In the data rows, 128 means zero.
Here are some points, one per row:
[165  28  92 131 168  81 139 161 110 103 117 172 149 103  36 196 209 113
 127 115 133 176 187 192 157 120 142 188 106 110 190 133 157 147  87 147
 128 154 130 119 203 136 113 108 104 128  89 166]
[125 115  81 112 161 120  81 109 127 123 124 173 162 133  73 174 119 107
 159 141 123 162 133 192 131  97 125 187 129 146 151  71 119 122 108 149
 120 150 129 146 146  98 117 106  84 138  85 131]
[131  51  88 133 146  39 124 102 159 153 113 162 130 110 134 213 168 118
 128 164 114 152 177 177 134  97 104 177  82 173 135 117 113 100  96 152
 119 129  83 127 107 133 144 135  92 122  94 130]
[143  99 126  87 133  72 121 100 123 127 103 159 143  69 120 206 129  95
 179 166 103 173 113 170  93  98  82 166 146 146 180 186  73 255 111 142
 116 138  93 131 136  91 121  97 101 152 105 122]
[136  75 142  91 111 102 180 120 162 137 111 131 154  85 122 210 160 139
 147 165 115 129 181 127 101  86  77 177  92 122 117 114 126 168 105 122
 119 117 125 141 115 163  75  77 100 172 150 140]
[178  80 122  52  79  99 122  92  96  88  91 119 171  67 174 228 248 101
 162 202 130 164  94 105 132  96  76 165 117 124 122 167 122 164 115 136
 115  91 115  94 125 102  97 109 115 135 148 123]
[105  90 146  69  71 129 140 113 166 150  95 139 185  79 192 175 162 134
 127 184 133 164 153 132 110  93  72 170  81 120  91 169 110 184 138 120
 142  99  63 157 109  99 177 126 101 128 180 113]
[135 186 124  32 107 155 129 118 134  69 104 144 197  89 144 202 141 127
 173 180  90 173 111 121 142  99 104 151 125  74  93 178 118 181 163 122
 124  79  89 140 142 102 115 120 132 188 186 107]
[147 120 142  79 125 155 161 114 225 127 130 141 146  85 223 203 124  93
 155 149 110 206 122 123 139 103  93 141 128  99  98 173 104 228 153 133
 116  95  68 119 162  29 163 155 130 199 158 121]
[115 157 141  79 127 161  84 118 196 107 107 139 203 102 169 181  53 143
 166 125  92 178 161 117 120 102  95 141 128 182  79 154  64 187 180 120
 127 116 110 116  60  79 157 135 140 191 185 125]
[ 97  33 175  96 140 147 133 152 156 128 130 163 164 142 163 156 141 166
 183 154 116 209 189 141 157 111  95 140  70 154  99 189  89 255 156 126
 158  99 113 130 120 124 161 157 153 167 181 106]
[112 142 167 111 138 160 130 143 195 121 142 159 183 116 215 193 115 105
 122 153  79 201 159 129 159 124  90 124 117 102 146 238 100 200 165 102
 128 114 138 158 155  57 137 155 155 147 195 115]
[ 87 108 145  98 145 130  98 109 129 106 168 146 141  79 218 184 179 122
 164 163 142 148 144 121 172 128  89 113 121 124 145 210 142 175 145 117
 148 107 139 110 106 111 174 142 166 103 163 131]
[119 225 149  82 148 150  88 116 230 102 158 170 145  84 180 133 106 108
 178  88 118 168 126 144 158 128  81 120 157 126 120 194 105 174 163 114
  79 113 174 112 117  93 131 162 177 144 174 131]
[125   1 162 103 142 143 107 143  41 160 168 157 153 148 209 159 198 126
 194 184 134 146 155 134 162 132  84  87  83 117 176 189 124 190 154 111
 115 115 143  86 117 137 180 148 170  89 135 132]
[141  56 176 119 149 133 131 159 114 154 140 152 137  59 174 147 152 119
 150 141 141 165 146 123 173 135  74 100 106  50 179 167 133 124 153 108
 110 115 159  94 189 129 158 151 157 140 143 141]
[178 159 144 123 184 187 134 182 176 171 138 170 206 183 154 140  82 206
 141  83 166 151 211 108  91 119 217 104 217  53 116 109 135 202 153 107
 146 181 221 185 255 148 160 117 117 128 161 125]
[151 186 127 142 196 208 152 158 196 179 130 169 146 234 189 113  34 201
 131  99 135 133 203 125  82 103 210  98 215  68 136 115 111  97 182 106
 118 180 175 179 253 160 184 101 105 158 165 128]
[178 255 139 130 174 197 167 157 255 190 195 169 109 146 155 114  86 103
  84  91 165 144 157 137  85  86 188 113 251 122 108 119 124 190 133 116
 134 169 192 199 245 132 171 118 129 119 181 136]
[176 162 124 207 164 167  92 123 255 255 209 166 132 192  73 140  54  89
 143  52 140 125 229 149 124 106 176 100 184 148 134 160 145  18 115 145
 118 135 134 150 194 169 146  97 118 189 149 139]
[143 212 135 123 153 163 165 150 191 155 149 143  92 107 113  90  43 154
 166  72 152 117 179 146  94 116 184  72 207 150 144 122 157 136 114 139
 156 148 131 159 168 165 195 118 113 139 139 142]
[148 109  93 255 142 170 107  76 164 208 178 135  74 156  82 101 145 116
 106 138 142 105 233 146 118 131 155  96 159 165 112 117 147 132 113 140
 132 133 149 162 165 177 141 112 114 133 149 140]
[157 172 129 196 139 135 151 126 192 148 158 125  66 100  61 102 164 137
 107 125 131  91 189 156 132 148 137 114 152 177 116 131 167 115  98 156
 128 117 132 152 132 191 145 139 118 121 136 147]
[135 157 106 176 152 138 172 116 134 149 177 110  55 201 117 120 168 164
  89 157 115  96 144 147 115 158 149 115 171 213  93 113 115  47  99 163
 125 137 129 170  95 147 129 169 126 149 113 144]
[132 172 118 176 142 140 183 128 221 148 169  93  87 153  94 115 130 118
 112 107 122  71 142 148 144 158 138 120 159  96 102  67 130   0  80 143
  90 120 119 158 170 142  95 110 117 139 117 150]
[130 147 101 185 126 127 140 116  90 113 149  88 115 127   9 102 138 147
 122 145 126  81 119 149 102 164 134 136 129 223  74  76 106  97  61 154
 125 138 110 139  29 158 110  96 123 139 112 142]
[102 211  99 131 123 115 140 110 124  99 139  82 139 134 147  89 119 134
 155 130 116  69 107 152 125 168 131 121 126 168  78  93 128  68  95 143
 106 116 104 160  31 166 106 118 111 119  89 142]
[137  27 134 162 118 128 137 116  58  95 132  60 132  47  62  84 224 133
 117 154 148 127  93 122 122 177 114 144 110 150 122 115 123  40  75 137
  95 120 124 119 108 184  91 105 123  87  90 141]
[ 98 132 114 195 134 125 133 114 102 107 141  87 136 166 122  85 116 136
  90 148 115 104  94 146 118 168 126 124 111 152  88 103 119 153 123 131
 140 119  93 150  64 132 145 108 122 101  79 121]
[100  88 132 173 120 121 122 129 117 113 152  59 142 119 159 141 135 124
 113 121 142 107  63  91 134 161 134 126 104 103  82  51 145  49 116 121
 124 119 112 123 108  77  96 131 129 107  71 134]
[ 86 115 127  89 127 148 143 138 118 141 149  87 151 134 225 101  83 118
 126 105 120 134  90 115 116 151 157 109 100 145 100  68  91 100 159 102
 126 120  88 124  93 157 132 163 127 110  88 120]
[120 156  89  95 126 117  93 121 118  56  92  84 144 130 121 115 142 122
  81  92 119 139  16  93 141 138 203  91 119 125 116  46 108  41 135 116
 115 118 126 115 140 155  80 145 121  96  73 130]
[189 197 145 143 102 146 148 131  73 144 131 131 113 179  42 103 103  83
 154 104 145  70  80 128 111 121 113 124 153 186 106 106 124 111 127 132
 127 102 176  84  88 139 117  61 121 103 184 130]
[183   0 157 203 103 156 164 155   0 152 122 112 118 157  92  62 148 127
 116 173 155  96 133 118  84 133 119 131  93 255 109  85 141 126 133 146
  82 103 141  89  73 141 160  97 142 147 151 126]
[194 101 110 141  96 173 148 133   9 119 128 118 153 190 154 118 102  76
 122 153 126 130  77 110  94 137 151 125  96 167 111  63 167  98 142 140
 101 100 152  98 107 152 126 111 107 139 151 103]
[152 177 115 157  93 146 154 129 108 125 127 130 141 156  76  87  85  92
 119 105 168 101  59 122  91 144 135 156 102 101 118  92 181 118 113 138
 117 100 147 102 140 152 119  86 103 112 157 107]
[159 192 146 145  78 143 137 155 152  96 126 133 158 160  94 101  84  89
  95  80 161  84  57 121 105 142 125 164 107 157 126  83 182 120 113 148
 137  93 151  83 107 144 145  98 116  89 120 118]
[145 110 119 165 101 108 141 118 114 141 103 122 123 176 139 103 100  67
  97  99 107  67  81 102 129 131 120 158  70 109 127  52 117 108 152 121
  98  92 128  83 137 113  82  97 100 110 115 126]
[109 123 115 149  88 107 136 137  65  88 100 137 124 179  95  77 140 102
  81 122 150 105  62 115 138 128 145 158 109  85 150  93 128 142 131 104
 124 101 112 113 174  65  83  82 133 105 128 109]
[ 69 222  94 181  96 112  36  87 172  95 107 138 136 146  91  90  23 166
 110  56 106  47 115 114 145 119 133 143  98 138 137 107 145  89 157 104
 111 106 136 130  66 115  15 111 131 112  89 113]
[ 94 195 159  82  95 110 116 148  95  78 104 119 110 146 106  96 111 144
  89  68 106 124  68 103 134 120 116 142 113  99 169 142 129  72 135  76
 170 132  69 114 105 121 106 136 132  74  98 111]
[125 142 127  77 115 100  84 118   0  75  86 134  81 157 148  89 192  91
  74 146  99 120  60 135 145 115 128 123 127  73 146 143 126 174 142 101
 133 149 110 130 128  82 110 167 150  91  91 126]
[ 67 222 108 100 121  73  70 113 138 107 104 117  83  59 127  89  74 132
  86  89 121 101 101 121 141 127 143 106 163 110 164 152 135 103 145 105
 142 159 106 132  79  79 127 167 160 102  97 120]
[ 84  26 123 148 124  72 117 115  18 160  87 113  63  24  90  78 183 144
 102 145 138 123 161 117 156 133 133  96 111  49 189 162 136 126 120 103
 177 163 142 135 143 111 110 165 140  81 111 130]
[ 60 188 131  98 130  90 118 134 140 105  76  77  70 115 137  66  55 209
 133  85 125 104 125  71 145 145 135  92 135  73 166 139 143  55 142 134
 158 177 149 123  85 136  95 191 158 152  79 128]
[ 94 136 110  87 120  97  60 109 104 104  99 109  95 135 105 107 152 185
 132 107 156 114  90 107 171 139 139 100 159  95 149 120 145  58  94 146
 165 169 153  90 106 167 107 202 148 105  97 126]
[ 75  57 127 127 134  76 140 161  36 133  97  92  56 117  78  77 184 161
 112 162 146 109 127  87 135 148 154  90  91 100 156 140 162  97 117 147
 163 196 156 124  93 149 122 159 159 108  99 131]
[117   1 167 108 141  74 175 174  44 143  91 109  33 168 141  90 139 158
 124 160 110 138 128  96 134 159 119 108 117 120 178 208 133 186 138 160
 198 201 104  90 115 137 174 183 158 132  94 127]
There is one direction along which these points spread out most. Where along it does each point below lie, from 0 to 99? 50 is the average, and the first point above lies past it. One standard deviation of the points above along it is 16.
[165  28  92 131 168  81 139 161 110 103 117 172 149 103  36 196 209 113
 127 115 133 176 187 192 157 120 142 188 106 110 190 133 157 147  87 147
 128 154 130 119 203 136 113 108 104 128  89 166] --> 57
[135 186 124  32 107 155 129 118 134  69 104 144 197  89 144 202 141 127
 173 180  90 173 111 121 142  99 104 151 125  74  93 178 118 181 163 122
 124  79  89 140 142 102 115 120 132 188 186 107] --> 74
[102 211  99 131 123 115 140 110 124  99 139  82 139 134 147  89 119 134
 155 130 116  69 107 152 125 168 131 121 126 168  78  93 128  68  95 143
 106 116 104 160  31 166 106 118 111 119  89 142] --> 33
[125   1 162 103 142 143 107 143  41 160 168 157 153 148 209 159 198 126
 194 184 134 146 155 134 162 132  84  87  83 117 176 189 124 190 154 111
 115 115 143  86 117 137 180 148 170  89 135 132] --> 71
[ 75  57 127 127 134  76 140 161  36 133  97  92  56 117  78  77 184 161
 112 162 146 109 127  87 135 148 154  90  91 100 156 140 162  97 117 147
 163 196 156 124  93 149 122 159 159 108  99 131] --> 38
[130 147 101 185 126 127 140 116  90 113 149  88 115 127   9 102 138 147
 122 145 126  81 119 149 102 164 134 136 129 223  74  76 106  97  61 154
 125 138 110 139  29 158 110  96 123 139 112 142] --> 28
[178 159 144 123 184 187 134 182 176 171 138 170 206 183 154 140  82 206
 141  83 166 151 211 108  91 119 217 104 217  53 116 109 135 202 153 107
 146 181 221 185 255 148 160 117 117 128 161 125] --> 59
[159 192 146 145  78 143 137 155 152  96 126 133 158 160  94 101  84  89
  95  80 161  84  57 121 105 142 125 164 107 157 126  83 182 120 113 148
 137  93 151  83 107 144 145  98 116  89 120 118] --> 36
[151 186 127 142 196 208 152 158 196 179 130 169 146 234 189 113  34 201
 131  99 135 133 203 125  82 103 210  98 215  68 136 115 111  97 182 106
 118 180 175 179 253 160 184 101 105 158 165 128] --> 51
[178  80 122  52  79  99 122  92  96  88  91 119 171  67 174 228 248 101
 162 202 130 164  94 105 132  96  76 165 117 124 122 167 122 164 115 136
 115  91 115  94 125 102  97 109 115 135 148 123] --> 72
[112 142 167 111 138 160 130 143 195 121 142 159 183 116 215 193 115 105
 122 153  79 201 159 129 159 124  90 124 117 102 146 238 100 200 165 102
 128 114 138 158 155  57 137 155 155 147 195 115] --> 81
[125 142 127  77 115 100  84 118   0  75  86 134  81 157 148  89 192  91
  74 146  99 120  60 135 145 115 128 123 127  73 146 143 126 174 142 101
 133 149 110 130 128  82 110 167 150  91  91 126] --> 49
